Turns in one plane each, and the order they were made in; the first pair answered:
K_937:
[ 2.70  0.29 -0.27 -1.11 -0.11  0.23  0.70 -1.43  0.17 -0.40 -0.41  0.01
 -0.58  0.42  1.19 -1.45  0.47 -0.85 -0.23  0.49 -0.27  1.31 -0.98 -0.64
  0.85] => [ 2.87  0.47 -0.20 -1.19 -0.18  0.23  0.49 -0.81  0.41 -0.57  0.39  0.96
 -0.07  0.47  1.37 -1.40  0.42 -0.50 -0.36 -0.01 -0.25  0.68 -0.92 -0.88
  0.95]
[-0.05  0.83 -0.56  0.77 -0.57 -2.81  0.80 -2.06 -1.53  1.34 -4.36 -1.36
  1.01  0.03 -1.30 -0.63 -0.98 -0.31  1.99  1.92  0.45 -1.47 -1.54  2.58
 -1.87] => [ 1.56  1.17  0.43 -0.12 -1.21 -3.30 -1.48 -3.06 -0.48  2.28 -3.24 -0.05
  1.68  0.08 -2.43 -1.33  0.30 -0.08  1.78  1.48  0.11 -0.46 -1.49  2.23
 -1.00]
[ 2.14  0.13  0.78 -0.45 -0.92  1.38 -0.03 -1.69  0.01  0.79 -1.36  1.03
  1.09 -0.07  1.40 -2.33  0.86 -1.92 -0.96  3.19 -1.01 -2.20 -0.42 -0.05
  0.67] => [ 2.07  0.08  0.63 -0.50 -0.64  1.74 -0.25 -1.21  0.08  0.84 -0.70  1.74
  1.64  0.00  1.62 -2.27  1.10 -1.57 -1.33  2.98 -0.73 -2.36 -0.37 -0.01
  0.59]
K_386:
[ 0.63  1.57  1.01  0.16 -1.17 -0.71  0.58 -3.91  0.74  1.11 -4.40  1.55
  2.34  2.03  0.03 -1.49 -0.28  0.38  0.99  2.64 -1.29 -0.74  2.28  2.78
  1.81] => [ 3.18  1.19  1.23 -1.85 -0.90  0.94 -3.15 -2.16  2.68  1.83  0.97  3.01
  1.05  0.17  0.38 -1.45  3.13 -0.31 -0.98  0.59 -1.58  2.13  1.30 -0.93
  3.00]
[ 3.16 -0.49 -0.21 -1.41  0.21  1.17 -1.68 -0.77  1.70  0.10  0.72  0.44
 -1.71 -0.42  1.84 -0.02  1.89 -0.26 -2.40 -0.34 -0.08  0.90 -0.49 -2.39
  1.96] => [ 0.96 -0.21 -1.57 -1.50 -0.06  0.73  0.60 -0.67 -0.97 -1.15 -0.56 -1.09
 -2.03  0.12  2.84  1.06 -1.42  1.17 -2.46 -0.82  0.67 -2.51 -1.30 -2.72
 -0.32]
[ 2.17  0.23 -0.23 -1.32 -0.41 -0.03  0.15 -2.68  0.82  0.44 -0.60  0.92
 -0.33  1.32  1.72  0.21  0.04  1.68 -1.26 -0.30 -0.93 -1.54  0.11 -1.55
  0.78] => [ 1.63  0.47 -0.24 -0.96 -0.49 -0.17  0.57 -2.87  0.75  0.55 -1.15  0.73
 -0.21  1.38  1.53  0.01 -0.36  1.58 -1.08  0.13 -0.82 -1.62  0.35 -0.98
  0.71]
K_543:
[-1.37  1.71  1.72 -1.83 -1.01 -4.51 -0.42 -2.49 -1.79  0.13 -0.71 -1.90
 -0.53 -0.90 -0.09  1.29 -0.23  2.80  0.31 -1.54  0.36  0.50  0.88 -0.77
 -1.30] => [-1.40  0.85  2.01 -1.11 -0.15 -3.16 -1.37  1.38 -0.60 -0.06  2.34 -0.49
 -0.39 -2.72 -0.53  1.67  1.92  1.05 -0.15 -3.11  0.80  2.37  0.48 -2.01
 -0.94]
[ 0.48  2.78 -0.38 -0.90 -1.36 -2.21 -0.98  2.07 -0.78  0.12  1.54  2.32
  0.33  2.15  0.45  2.14 -3.26  1.56 -1.23 -3.46  2.44 -2.55 -0.44 -0.64
 -1.95] => [-1.69  2.52 -0.58 -0.04 -1.14 -3.41 -0.44  2.16 -2.59  0.72 -0.24 -0.73
 -0.74  1.47 -0.48  2.33 -3.94  0.31 -0.09 -2.54  2.05 -1.30 -0.47  0.45
 -3.53]
[-2.23  1.48  0.65  0.64  1.33 -0.10 -0.51  0.77 -0.69  1.56 -1.01  1.28
  1.74  1.25  0.95  0.10 -1.48  0.19  0.22  0.02 -0.40 -0.89 -0.37  0.08
 -0.34] => [-2.50  1.22  0.49  0.81  1.68 -0.10 -0.63  1.61 -0.43  1.58 -0.28  1.34
  1.79  0.62  0.85  0.18 -1.25 -0.30  0.39 -0.26 -0.29 -0.39 -0.41 -0.26
 -0.35]
[-0.14  1.83 -0.72 -0.96 -0.89  0.12 -3.72  1.77 -1.88  1.52  3.01 -0.90
  0.01 -0.78 -2.44  1.85 -0.20  1.41 -1.11 -1.98 -0.72  1.98 -0.93 -0.99
 -1.76] => [ 1.23  2.85 -0.72 -2.17 -1.75 -0.32 -3.51 -1.45 -1.69  1.41  1.50  0.50
  0.56  1.02 -1.42  1.56 -1.40  3.41 -1.47 -1.40 -0.56 -0.41 -0.49 -0.76
 -0.97]
Now pairs of rows:
(2 to 3 turns a pair)
[-1.09  1.00  0.40  0.85 -0.15  2.12  2.75 -0.02 -1.32 -0.49 -2.35 -2.13
  0.45  0.18  1.36  1.51 -0.99  2.11  0.93  0.71  1.46 -0.30 -0.50  2.39
 -0.35] => [-1.58  0.35  0.50  1.27  0.13  2.54  2.75  1.85 -1.37 -0.46 -1.52 -2.44
  0.27 -0.50  0.78  1.79 -0.19  1.07  0.80  0.50  1.49  0.99 -0.60  2.02
 -0.65]
K_543, K_543, K_543
[ 0.00 -1.43 -0.51  1.67  1.35  0.19  2.63  1.20  1.68  0.97 -0.66  1.16
  0.73 -0.79  0.29  0.00  1.64 -1.27  1.76  1.28 -0.50  2.08  0.73  2.91
  1.12] => [ 1.69 -1.21 -0.43 -0.18  1.34  0.73  0.44  1.19  2.65  1.45  1.68  1.48
 -0.45 -1.38  0.94  0.17  2.63 -1.15  0.33  0.36 -0.86  3.10  0.21  0.55
  1.51]
K_543, K_543, K_386
[-0.58 -1.17 -0.20  1.44 -0.04 -0.94  1.54 -2.24 -0.30 -0.65 -1.10  3.06
  0.51  1.04  2.08  0.24 -3.49  3.19  0.73 -0.05  2.76 -4.16  1.27  2.16
  1.51] => [-0.24 -2.18 -0.17  1.84  0.98  0.88  0.42  1.73  1.06 -0.90  2.66  5.11
  1.01 -0.36  1.87  0.57 -1.06  1.70  0.06 -1.47  3.28 -2.42  0.78  0.31
  2.15]
K_543, K_543
[ 0.02 -1.20 -1.54  1.04  1.64  1.11  2.18  2.23  0.28 -0.99  0.77  1.25
 -1.58 -0.94  1.19  1.04  0.65 -0.29 -0.65  1.10  1.30  0.65 -1.30 -0.05
 -0.40] => [ 0.37 -0.69 -1.49  0.91  1.19  0.43  3.00 -0.40  0.17 -0.82 -1.73  1.02
 -1.49  0.23  1.51  0.23 -0.32  0.34 -0.39  2.62  0.96 -0.09 -0.76  1.27
 -0.11]
K_386, K_543, K_937
[-4.28  0.47 -2.48  4.04  1.67  2.59  4.41  6.36 -3.34 -2.91  2.52 -1.05
  0.47 -1.45  0.74  2.68 -3.43 -0.80 -0.11 -0.98  0.91 -1.62 -1.00 -1.95
 -2.84] => [ 0.30  0.21 -0.36  5.08  1.74  3.25  3.23  4.28  1.78 -2.42  1.81  6.62
  5.05  0.99  0.16 -0.20 -0.42 -0.68  0.89  0.47  1.25 -1.08  1.63  1.55
  2.57]
K_386, K_543
[ 3.23 -3.21 -0.30  2.16  0.27  2.56  0.74  2.69 -0.92 -0.63  1.65  4.97
  1.61 -0.07  0.96 -1.33  0.85  0.28  0.28 -0.62 -0.35 -5.09  0.20 -1.20
  0.36] => [ 3.83 -1.10  1.92  1.00 -2.41 -1.90 -2.23 -3.60 -2.07  2.34 -2.64  0.65
  0.54  0.41 -1.91 -2.25  0.62  0.25  1.93  2.05 -2.28 -2.42  0.91  1.59
 -0.08]
K_543, K_937, K_937
[ 0.01 -0.42 -0.49  1.44 -0.37 -0.48  0.58 -2.04  0.71 -0.24 -1.92  0.32
  2.90  0.30 -1.15 -0.46 -0.01  0.21  1.86  1.23  1.55  4.34  3.08  2.52
  2.64] => [ 2.47  0.67 -0.88 -2.07 -1.60 -0.19 -1.93 -4.53  0.41 -0.07  0.02 -0.66
  0.23 -0.15  0.54 -0.07 -0.03  2.28 -0.61  0.00  0.86  3.71  1.95 -1.61
  2.14]
K_386, K_543, K_386
[-2.01  1.43  1.81  1.33 -0.15 -0.31 -1.36  1.64  0.11  2.35 -3.81  0.25
 -0.74 -2.66 -2.29 -1.24 -1.98 -2.80  2.47  2.42  0.65  0.30  1.62  4.90
  1.64] => [-0.40  0.87  1.16 -0.32  0.71  2.55 -3.58  5.21  1.73  1.48  2.24  2.57
 -1.25 -4.30 -1.32 -0.20  0.31 -2.97 -0.14 -0.64  1.29  0.95  0.22  0.37
  1.86]
K_386, K_937
[-0.11  1.52 -0.63 -0.53 -0.45  2.08 -1.52  3.56  0.27  0.25  3.69  0.47
 -0.66 -1.65 -1.68  0.57  2.54 -1.02 -1.43 -3.57 -1.20 -1.05 -1.28 -3.49
  0.10] => [-1.43  1.08 -1.38  1.85  0.49  2.96  2.62  4.44  0.29 -1.45  1.30  2.52
  1.46 -0.17 -0.78  0.48  0.65 -0.75 -0.38 -2.82 -0.07 -4.00 -0.32 -1.30
  0.65]
K_937, K_386, K_543
[ 1.30  0.35 -1.91 -1.81 -0.03  2.27 -0.75 -1.00 -1.27 -2.99 -0.49  3.73
 -3.36  0.84  2.08  0.80  0.80  1.96 -2.64  0.05  0.23 -2.12 -0.50  0.21
  0.83] => [ 0.61  0.21 -2.27 -1.60  0.09  1.42  0.32 -2.16 -1.91 -2.77 -2.35  1.34
 -4.57  0.56  2.49  0.63  0.13  1.52 -2.23  1.53 -0.15 -1.64 -0.48  0.77
  0.51]
K_937, K_937
[-1.72  1.49 -0.02 -1.22 -1.13 -2.44 -1.94 -1.61 -3.01  0.52 -0.75 -3.45
 -1.91 -0.39 -0.35  2.24 -1.67  0.37 -0.17 -0.86  0.03 -0.25 -1.09 -0.83
 -2.44] => [ 0.54  0.97  1.44 -0.96 -0.81 -2.77 -4.05 -2.03 -0.27  1.78 -0.42 -2.01
 -1.39 -0.52 -1.85  0.51  1.50 -1.28  0.37  0.22 -0.64  3.37 -0.14  0.48
 -0.01]
K_386, K_386
[ 1.95  0.44 -1.39 -0.02  0.16  1.43  3.08 -3.11 -0.29 -1.14 -2.29 -0.17
 -0.39  0.74  2.51 -0.39 -1.95  1.35 -1.76  0.78  0.62 -3.64  0.00 -0.25
  1.01] => [ 3.60  0.88 -0.20 -0.93 -0.77  0.21  0.66 -5.35  0.32  0.41 -2.49 -0.50
 -0.39  0.89  1.53 -1.02 -0.49  1.15 -1.34  1.38 -0.16 -1.67  0.19 -0.06
  1.92]
K_937, K_937
[-1.06  0.76  1.39 -0.52  0.04 -1.05 -0.99 -0.24 -2.38  1.34  0.91 -1.66
 -0.26 -0.20 -1.23  0.50 -0.71  1.06 -0.16 -0.26  0.93  1.27 -0.67 -0.15
 -0.95] => [-0.42  0.61  1.42 -0.45  0.28 -0.20 -1.47  0.97 -1.22  1.00  2.42  0.56
  0.92 -0.10 -1.16  0.50 -0.04  1.32 -0.37 -0.96  1.61  1.09 -0.52 -0.43
 -0.36]
K_937, K_386, K_543
[ 0.54  2.86  1.30  1.45 -1.24 -1.28 -1.34  3.74  0.75  0.07  1.44  4.62
  5.44 -0.22 -3.92 -0.96  1.05 -0.75  2.61 -1.60  1.39  1.28  1.25  2.65
  0.45] => [-1.22  3.17 -0.61  1.83 -1.17 -1.73  3.13  0.99 -1.71 -1.17 -3.55  1.97
  4.42  1.48 -1.48 -1.03 -3.15  0.88  2.70  0.14  1.60 -2.85  1.53  3.78
 -0.65]
K_937, K_543, K_937
[ 0.37 -0.98  0.52  3.29 -1.23  0.26 -2.80  2.59 -1.07  1.59  1.65  3.00
 -0.02  1.77 -0.46 -0.11  1.46 -2.13  0.26 -0.41  1.18  3.46 -1.14  0.62
  2.62] => [-1.98 -0.47  0.31  3.69 -1.72 -1.56 -1.04  0.68 -3.40  1.84 -1.81 -0.44
 -0.65  2.37 -0.91  0.39 -1.19 -1.86  1.36  0.90  1.01  2.33 -1.09  2.52
  0.93]
K_543, K_937, K_543
[-0.35  0.53 -0.88 -0.96 -0.59  0.35  1.24 -1.30 -0.70 -0.47 -1.60 -3.16
 -1.86 -0.40  1.44  0.45 -1.45  0.28 -0.97 -0.07 -0.53 -0.22 -0.09 -0.77
 -1.29] => [ 2.53  0.36 -0.04 -1.16 -0.85  1.00  0.32 -2.79  1.55 -0.11 -1.50  0.56
  0.25  1.06  1.54 -0.81 -0.02  0.80 -1.08  0.33 -0.48 -0.21  1.08 -0.15
  1.38]
K_386, K_543, K_543
[ 4.07 -2.15  0.63 -1.35  0.59  1.77  4.48 -2.41  1.22 -2.89 -2.34  1.05
 -1.10  1.27  2.79 -1.69  0.12 -1.85 -0.41 -0.68 -0.72  0.73  1.02 -0.51
  1.75] => [ 3.31 -2.10  0.81 -2.79  0.41  1.24  1.74 -0.66  0.31 -1.99  0.50 -1.90
 -3.33 -1.03  1.86 -0.64  1.52 -2.83 -1.23 -2.14 -1.34  3.33 -0.72 -3.27
 -0.11]
K_543, K_937, K_386
[ 0.41 -1.34 -0.12  1.74  0.22  0.07  2.22 -1.00  0.57 -0.16 -3.71 -1.30
 -0.35  0.72  0.93 -1.88 -0.23 -1.31  0.75  2.55 -0.65  0.02  0.50  2.58
  1.38] => [ 2.32 -1.13 -0.46 -0.67  0.10  2.04 -1.00  1.69  1.82 -0.59  2.61  1.28
 -0.58 -0.85  1.48 -0.49  1.56 -0.61 -2.05 -1.05 -0.15  0.23 -0.92 -2.46
  1.34]
K_937, K_386, K_937
[-0.72  0.46  0.65  1.17  1.64  0.54 -1.46  3.96  0.06  1.13  3.10  2.20
  0.98 -2.48 -2.74  0.92 -0.46  2.39 -1.67 -1.54  2.60  0.12  0.83 -0.99
 -0.81] => [-2.75 -0.37  0.02  3.18  2.19 -0.17  2.04  3.13 -0.65  0.77 -1.16  0.70
  1.05 -1.91 -2.86  0.43 -1.95  1.33  0.25  0.90  2.43 -0.07  1.84  2.20
 -0.86]
K_937, K_386
[ 1.56  2.03 -1.63 -1.99 -0.33 -0.22 -2.35 -1.90 -0.61 -0.12 -0.03 -0.02
 -0.56  1.58 -0.35  1.28 -1.96  1.62 -0.77 -2.10  0.42 -1.99 -1.07 -3.21
 -0.09] => [-1.22  1.34 -0.89  0.46  0.42 -1.95 -1.11 -0.86 -1.69  1.02 -2.90 -3.70
 -1.12  0.91 -2.39  0.85 -1.61 -1.22  2.18 -0.17 -0.28  0.97 -0.47  0.23
 -1.31]
K_543, K_386
[ 0.53  0.72  0.32 -0.05 -0.91 -0.08 -0.96  0.17  0.20 -0.18  1.91  3.82
  2.18  1.35  0.40  0.52 -0.56  1.23 -0.38 -1.68  0.88 -2.62  0.27 -0.24
  0.10] => [-2.35 -0.09  0.19  1.64 -0.19 -0.39  0.49  3.14 -1.30 -0.22  1.45  1.35
  1.40  0.00 -0.53  1.24 -1.06 -0.66  1.07 -1.51  1.21 -1.33 -0.10  0.96
 -1.89]
K_543, K_543, K_386
[ 0.64 -0.28  0.89  0.60 -1.04 -1.65  0.45 -4.22  1.15  1.34 -3.69 -0.98
  1.61  1.13 -1.41 -1.29 -0.39 -0.66  1.52  1.72 -1.52  0.59  0.73  3.85
 -0.60] => [-0.76 -1.67 -0.39  0.08  0.61  1.85 -0.62  3.75  0.69 -0.22  3.95 -0.08
  0.35 -2.24 -0.45  1.11  1.36 -1.63 -1.18 -2.59 -0.47  1.36 -1.88 -1.82
 -2.54]
K_543, K_386
[-1.69  0.43  0.67 -2.23  0.04 -0.30 -1.36 -1.11 -2.48 -0.14  1.70 -3.73
 -2.19 -0.11 -0.47  0.44 -2.16  2.06 -1.19 -0.60  0.13 -1.84  0.35 -2.28
 -1.85] => [-0.99 -0.14  0.95 -2.34  0.31  0.58 -2.81  0.68 -1.43  0.13  4.00 -2.40
 -2.06 -0.72 -0.83  0.53 -0.39  1.24 -1.60 -1.55  0.36 -0.01 -0.03 -3.07
 -1.13]
K_937, K_543
[ 0.69  0.96 -1.16 -0.15  0.01 -0.98  1.78 -1.17  0.15 -1.68 -0.78  0.64
  1.91  1.33  0.64 -1.90  0.92  1.70 -2.15 -0.70 -0.57 -1.22  0.93 -1.56
 -0.82] => [-0.19  0.85 -1.14  0.00 -0.01 -1.69  2.31 -1.49 -0.67 -1.45 -2.04 -0.59
  1.22  1.21  0.29 -1.88  0.30  1.38 -1.76  0.13 -0.72 -0.74  0.75 -0.77
 -1.49]
K_543, K_543, K_543
[-1.09  1.44  2.88 -0.23 -1.35 -1.63 -3.90  2.71 -1.14  1.30  3.65  1.69
  2.60  0.43 -4.96  1.20  2.41 -0.22  1.27 -2.65 -0.16  1.69 -1.03 -0.03
 -1.29] => [-2.82  0.83  2.51  2.46 -0.75 -1.52 -0.57  3.32 -1.35  0.60  0.70  2.30
  4.40  1.33 -4.76  0.57  1.05 -0.75  2.93 -1.41  0.53  0.31 -0.18  3.10
 -1.04]
K_937, K_386, K_386
[ 1.74  2.05  2.25  1.56 -1.50 -1.38 -1.99 -3.30  0.99  3.60 -2.23  1.09
  2.68  2.70 -2.32 -1.90 -1.38  0.44  3.29  1.83 -0.92  0.81  1.33  5.14
  1.46] => [ 0.96  2.83 -0.60 -2.12 -1.29  1.38 -2.82  0.70 -1.53  1.06  4.72  0.18
 -0.53  0.63  1.24  1.69 -3.07  3.51 -1.71 -3.34  0.13 -2.90 -2.37 -3.55
 -2.40]
K_386, K_386
[-6.09 -3.41 -0.87  2.03  3.39  2.46  1.48  4.85  2.14 -0.80  2.99  3.67
  3.09 -1.34 -0.65  2.18  0.57  0.49  1.04 -2.22  2.85 -1.41 -0.27  2.20
 -0.82] => [-6.22 -2.43 -1.83  1.66  2.24  0.56  4.72 -1.99  0.17 -0.51 -3.98 -0.47
  1.04  0.68  1.19  1.44 -3.17  2.03  1.60  0.96  1.75 -3.99  0.54  4.05
 -1.24]
K_937, K_543, K_543
